In the data rows, 128 means zero.
Here are some points, one per row:
"171 150 133 155 136 149 152 146 155 173 147 151 151 180 160 160 172 150 171 185 146 151 175 145 143 159 142 160 164
 167 146 157"
"152 153 154 155 173 164 152 159 165 161 147 144 155 147 174 149 167 152 150 133 128 157 154 155 146 164 143 159 158
 137 169 157"
"182 188 188 175 146 159 167 145 149 157 143 151 157 149 173 155 173 184 127 143 186 143 131 146 150 137 149 130 188
 140 149 184"
"154 140 161 162 154 166 155 142 152 173 142 143 170 166 143 151 137 154 154 185 142 138 141 147 154 156 157 150 158
 166 131 141"
"136 156 173 174 158 174 136 179 176 139 157 156 174 153 160 150 124 148 181 160 149 180 153 152 167 185 171 168 156
 138 151 138"
"166 188 189 146 145 160 183 147 143 172 135 156 162 143 175 145 171 183 129 146 177 153 144 152 155 155 153 127 181
 159 162 176"
"157 175 182 141 157 132 169 143 146 170 170 171 164 146 177 150 151 182 130 145 186 152 146 179 153 138 167 135 172
 152 155 178"
"163 153 151 153 185 153 167 152 154 171 174 153 158 147 132 169 169 152 167 165 148 142 157 155 155 154 149 161 134
 171 174 162"
"159 151 147 158 133 158 157 145 145 165 154 150 161 158 156 148 164 143 152 154 150 142 183 157 153 153 134 154 163
 147 170 160"
"177 154 164 153 131 159 154 154 155 151 180 145 147 179 169 154 151 147 154 156 143 147 182 163 158 151 146 170 154
 136 171 161"
"182 147 161 170 133 179 159 137 147 146 159 156 159 163 159 136 168 144 156 187 143 153 165 175 156 157 140 177 155
 154 156 156"
"135 157 166 180 176 149 136 158 149 135 157 147 160 136 153 160 176 146 170 146 147 177 143 155 163 176 168 159 169
 148 152 152"
"158 177 134 133 149 127 172 150 139 162 174 178 166 141 184 153 163 179 137 152 180 134 134 188 161 141 185 139 163
 150 157 183"
"161 178 182 165 164 143 174 151 146 151 152 180 177 143 178 162 161 179 137 149 177 146 157 177 151 144 166 126 172
 146 146 178"
"175 178 155 131 159 136 181 152 153 169 158 185 159 145 177 150 160 184 130 142 176 144 141 183 161 139 182 142 158
 145 160 184"
"166 165 149 152 164 155 150 140 144 168 176 147 151 155 157 149 167 146 154 166 153 148 182 141 150 147 154 164 154
 151 162 147"
"139 148 152 168 159 158 151 146 180 131 147 150 181 131 153 137 161 141 174 157 145 162 138 142 159 174 146 173 159
 149 170 154"
"163 152 164 165 137 153 175 148 147 176 152 145 163 175 161 131 157 146 166 184 154 148 184 145 151 148 146 169 158
 153 146 137"
"164 184 188 163 151 174 179 142 151 174 136 163 161 153 182 145 171 187 132 143 188 158 141 145 149 152 153 127 188
 146 154 184"
"136 144 165 172 153 175 168 150 183 124 154 157 150 130 160 157 146 151 166 153 158 173 155 152 152 172 141 166 161
 145 167 150"
"176 152 142 150 186 165 157 153 155 169 174 148 175 149 155 153 163 149 149 169 162 159 181 140 150 154 137 158 138
 167 158 163"
"183 158 165 154 174 174 150 153 154 159 174 158 152 141 142 153 160 158 182 176 158 155 170 158 148 153 140 181 146
 162 169 158"
"175 168 151 128 147 133 178 162 156 166 167 188 167 151 162 157 135 176 140 153 178 144 153 185 150 151 182 142 151
 142 163 180"
"168 152 170 181 146 163 157 156 147 157 152 156 132 182 142 172 151 155 163 183 148 158 170 145 140 141 147 156 160
 159 157 146"
"170 146 146 166 139 170 153 143 151 164 164 160 163 175 174 139 154 163 162 179 147 146 170 159 138 145 146 165 165
 162 151 165"
"158 139 164 166 130 162 155 146 157 171 165 169 165 189 166 192 147 164 167 153 144 152 149 152 141 150 150 155 171
 151 169 151"
"161 128 137 142 180 168 178 153 149 141 130 146 179 153 134 178 189 152 150 149 173 147 153 146 166 167 148 168 129
 185 129 144"
"179 138 151 141 187 175 158 158 155 140 164 145 173 150 137 164 160 139 168 162 162 149 153 150 147 165 156 175 136
 170 155 172"
"153 146 144 175 141 151 175 158 147 172 175 152 167 183 163 188 176 153 155 141 149 148 147 145 147 147 141 161 172
 147 181 166"
"161 157 140 158 147 153 150 158 137 164 170 145 170 165 148 133 179 164 152 180 145 153 153 144 157 144 150 166 168
 170 149 163"
"178 149 154 169 157 169 155 157 148 159 143 141 154 169 139 146 149 162 158 187 144 148 158 175 153 155 138 155 169
 171 134 165"
"174 151 134 126 154 129 165 162 145 150 173 186 162 138 175 147 139 174 143 146 172 143 138 188 160 127 169 142 170
 153 172 164"
"157 158 140 168 161 160 168 146 154 171 171 139 158 188 172 178 155 156 169 149 149 143 177 158 155 152 148 174 151
 146 174 142"
"154 169 139 161 147 153 151 161 148 174 177 138 153 141 176 169 161 154 153 165 147 145 183 166 141 160 147 163 155
 139 165 170"
"169 183 187 159 145 175 186 134 148 169 149 170 174 140 168 155 160 186 130 141 179 154 139 151 155 149 160 127 188
 138 149 180"
"167 160 139 153 176 169 156 146 162 133 125 146 124 152 127 182 164 144 160 132 165 153 156 152 138 149 154 182 135
 188 126 164"
"157 145 134 138 174 162 171 145 148 166 169 147 174 156 149 170 185 165 159 177 156 149 170 150 150 152 161 158 142
 174 174 151"
"148 167 146 161 153 162 152 149 184 156 149 164 167 153 154 149 188 145 160 146 147 174 142 150 159 171 148 167 158
 144 166 151"
"125 160 154 179 155 162 135 173 138 132 174 152 162 151 164 148 145 143 163 156 148 177 132 158 171 178 154 150 151
 148 174 170"
"136 143 157 173 157 159 138 174 149 136 155 161 177 140 159 155 131 147 166 150 153 179 150 164 170 186 173 169 156
 158 170 144"
"161 145 151 153 174 171 154 138 148 130 132 160 125 159 129 182 160 148 166 147 151 147 149 145 157 160 143 160 137
 178 125 156"
"163 154 164 160 173 178 143 132 152 175 168 148 139 150 169 155 144 152 176 173 156 150 184 141 138 159 149 169 149
 156 168 169"
"164 143 145 174 162 159 156 143 146 162 178 127 154 163 128 165 125 150 161 183 138 148 145 146 151 153 152 157 167
 190 132 173"
"139 146 154 171 167 183 127 187 187 185 144 166 164 151 156 148 141 142 157 146 152 186 140 143 187 181 186 166 151
 143 166 128"
"166 152 155 158 138 157 157 153 132 172 162 165 173 172 165 169 155 151 176 159 155 151 172 138 141 155 138 167 155
 154 162 161"
"130 156 140 178 155 155 144 169 143 141 151 151 162 153 172 152 161 153 158 143 155 167 145 159 172 185 162 155 157
 160 160 160"
"162 186 176 154 151 139 178 150 151 160 154 182 158 141 160 150 155 182 129 144 182 149 149 174 162 137 163 129 156
 150 146 176"
"182 150 153 143 181 160 159 146 141 149 179 168 142 148 146 165 163 152 154 169 146 136 183 161 141 166 149 171 134
 161 146 157"
"135 155 159 167 160 164 133 178 149 132 156 166 153 157 157 135 138 140 155 146 151 165 132 165 164 181 165 165 158
 148 160 150"
"164 140 154 144 181 150 185 153 154 155 127 128 176 143 141 176 179 159 163 159 160 160 130 139 144 159 150 159 127
 183 154 139"
"164 151 143 157 186 162 176 143 154 150 136 149 186 147 143 173 182 162 179 166 168 145 144 139 151 167 150 176 135
 181 146 151"
"177 156 156 163 131 167 154 156 155 168 145 149 168 173 153 148 163 153 170 177 164 149 180 155 140 140 152 154 155
 161 155 165"
"176 151 127 131 163 126 151 153 155 157 163 188 165 141 163 152 123 182 137 146 179 146 149 187 163 135 183 148 160
 147 156 175"
"135 141 137 168 153 160 128 154 146 130 163 147 169 143 161 140 184 146 148 135 151 173 144 159 161 175 141 157 163
 145 166 164"
"138 152 152 173 172 172 138 167 137 131 156 144 155 139 173 152 154 146 172 141 140 182 147 149 173 170 173 159 156
 155 167 156"
"174 141 153 131 158 130 150 182 173 176 157 173 161 136 156 136 171 148 169 150 143 171 141 160 187 140 181 155 159
 140 168 144"
"164 188 186 174 167 145 176 139 148 137 135 177 160 149 162 152 167 188 127 142 182 143 150 172 157 142 167 140 187
 140 155 170"
"145 140 159 186 165 176 128 187 188 173 173 158 154 153 166 150 149 145 158 141 145 186 135 157 179 180 186 161 155
 142 169 126"
"141 146 151 155 159 178 137 176 150 163 142 151 164 156 178 165 127 139 168 158 144 181 155 145 182 183 176 164 166
 133 163 141"
"173 150 152 132 140 173 165 157 137 158 167 156 152 161 174 146 150 163 166 149 137 161 184 142 142 142 145 166 143
 150 164 138"
"150 155 149 153 158 131 138 185 186 176 153 156 159 151 156 146 166 138 157 141 143 186 147 161 188 160 188 162 161
 154 168 131"
"173 158 150 147 180 162 171 143 153 155 162 146 138 148 140 183 152 146 167 157 151 143 159 157 156 152 138 161 145
 177 140 147"
"158 147 143 158 141 149 150 141 164 165 162 154 167 178 174 177 167 150 164 155 148 155 171 137 157 152 140 158 160
 150 174 152"
"164 150 137 158 134 153 168 145 149 176 159 155 152 166 163 137 164 162 167 186 150 150 153 142 150 153 148 165 168
 155 163 146"
"163 164 154 156 136 170 160 148 160 171 159 144 157 175 165 167 158 154 168 154 147 138 185 167 166 140 138 159 155
 152 158 156"
"139 158 147 152 162 169 131 187 188 184 149 167 166 151 171 152 145 150 174 137 156 186 140 138 188 185 180 161 148
 152 162 127"
"173 148 151 147 186 155 156 148 147 147 162 148 173 148 137 152 185 159 172 159 159 148 151 148 140 158 153 168 132
 174 143 153"
"170 139 157 151 157 169 163 142 155 169 176 149 139 164 153 145 147 154 167 165 156 146 179 157 143 150 153 158 147
 142 158 151"
"128 155 157 168 153 155 158 176 170 168 164 158 169 143 168 148 149 137 157 148 151 185 142 154 168 184 177 160 163
 154 170 127"
"169 156 157 165 136 160 169 149 154 152 162 150 146 169 152 132 182 161 160 180 149 139 168 161 141 138 147 167 158
 163 154 157"
"172 156 138 154 152 153 182 152 136 129 126 150 123 137 126 170 161 161 180 127 179 154 155 149 129 159 154 162 140
 188 128 166"
"164 161 142 168 156 166 146 140 154 154 166 131 157 179 129 155 135 155 162 172 140 146 148 159 143 161 147 154 161
 175 124 167"
These points spread out most along one direction. Take the direction at right angles to it along which they spread out most. Go by this last direction. For each point below, how far along it does it lie, from 0 to 99? 50 is the average, and the first point above lies past it. One standard deviation of the points above along it is 16.
"156 143 160 152 138 173 157 160 161 164 158 145 178 172 158 163 156 146 175 163 147 147 185 143 163 143 141 179 161
 141 144 153" -> 61
"164 144 157 171 136 160 163 155 145 169 176 155 139 160 163 163 156 152 171 168 148 134 175 141 151 148 157 169 158
 155 172 162" -> 62
"162 162 150 148 149 161 159 156 158 172 164 174 161 181 166 160 149 149 172 147 139 157 183 152 154 147 157 169 172
 159 169 147" -> 53
"141 151 163 165 155 174 143 157 153 132 154 146 145 146 160 142 159 151 155 148 153 170 141 159 164 177 156 162 160
 150 165 152" -> 37
"174 160 141 169 174 150 185 156 148 133 125 146 164 157 126 174 163 151 171 137 162 142 138 157 141 168 148 174 135
 183 141 158" -> 66
"136 155 132 177 170 158 148 184 182 158 159 168 156 146 172 140 172 157 164 137 148 180 142 142 174 173 169 166 156
 151 170 133" -> 25
"169 157 148 134 170 155 153 147 151 174 171 147 141 148 168 158 176 147 152 158 153 152 170 142 157 155 142 170 158
 156 177 151" -> 58
"163 165 147 126 156 129 172 154 148 164 162 180 157 151 175 159 151 170 144 142 184 143 136 186 162 130 181 130 156
 155 165 162" -> 36
"134 144 164 165 165 159 144 159 158 124 165 146 158 148 170 148 147 145 153 150 140 168 139 163 166 164 155 160 165
 148 159 155" -> 35
"132 163 150 168 145 165 126 187 189 158 160 162 159 143 170 156 162 145 162 147 149 183 138 169 182 180 181 164 163
 151 182 130" -> 16
"173 170 158 164 144 163 172 159 142 148 174 152 123 179 147 158 147 145 149 179 164 160 164 177 156 149 133 143 167
 170 155 168" -> 63
"157 140 159 164 132 157 155 157 149 166 150 167 170 187 164 188 158 149 181 153 158 149 166 141 147 149 148 164 163
 142 167 150" -> 56
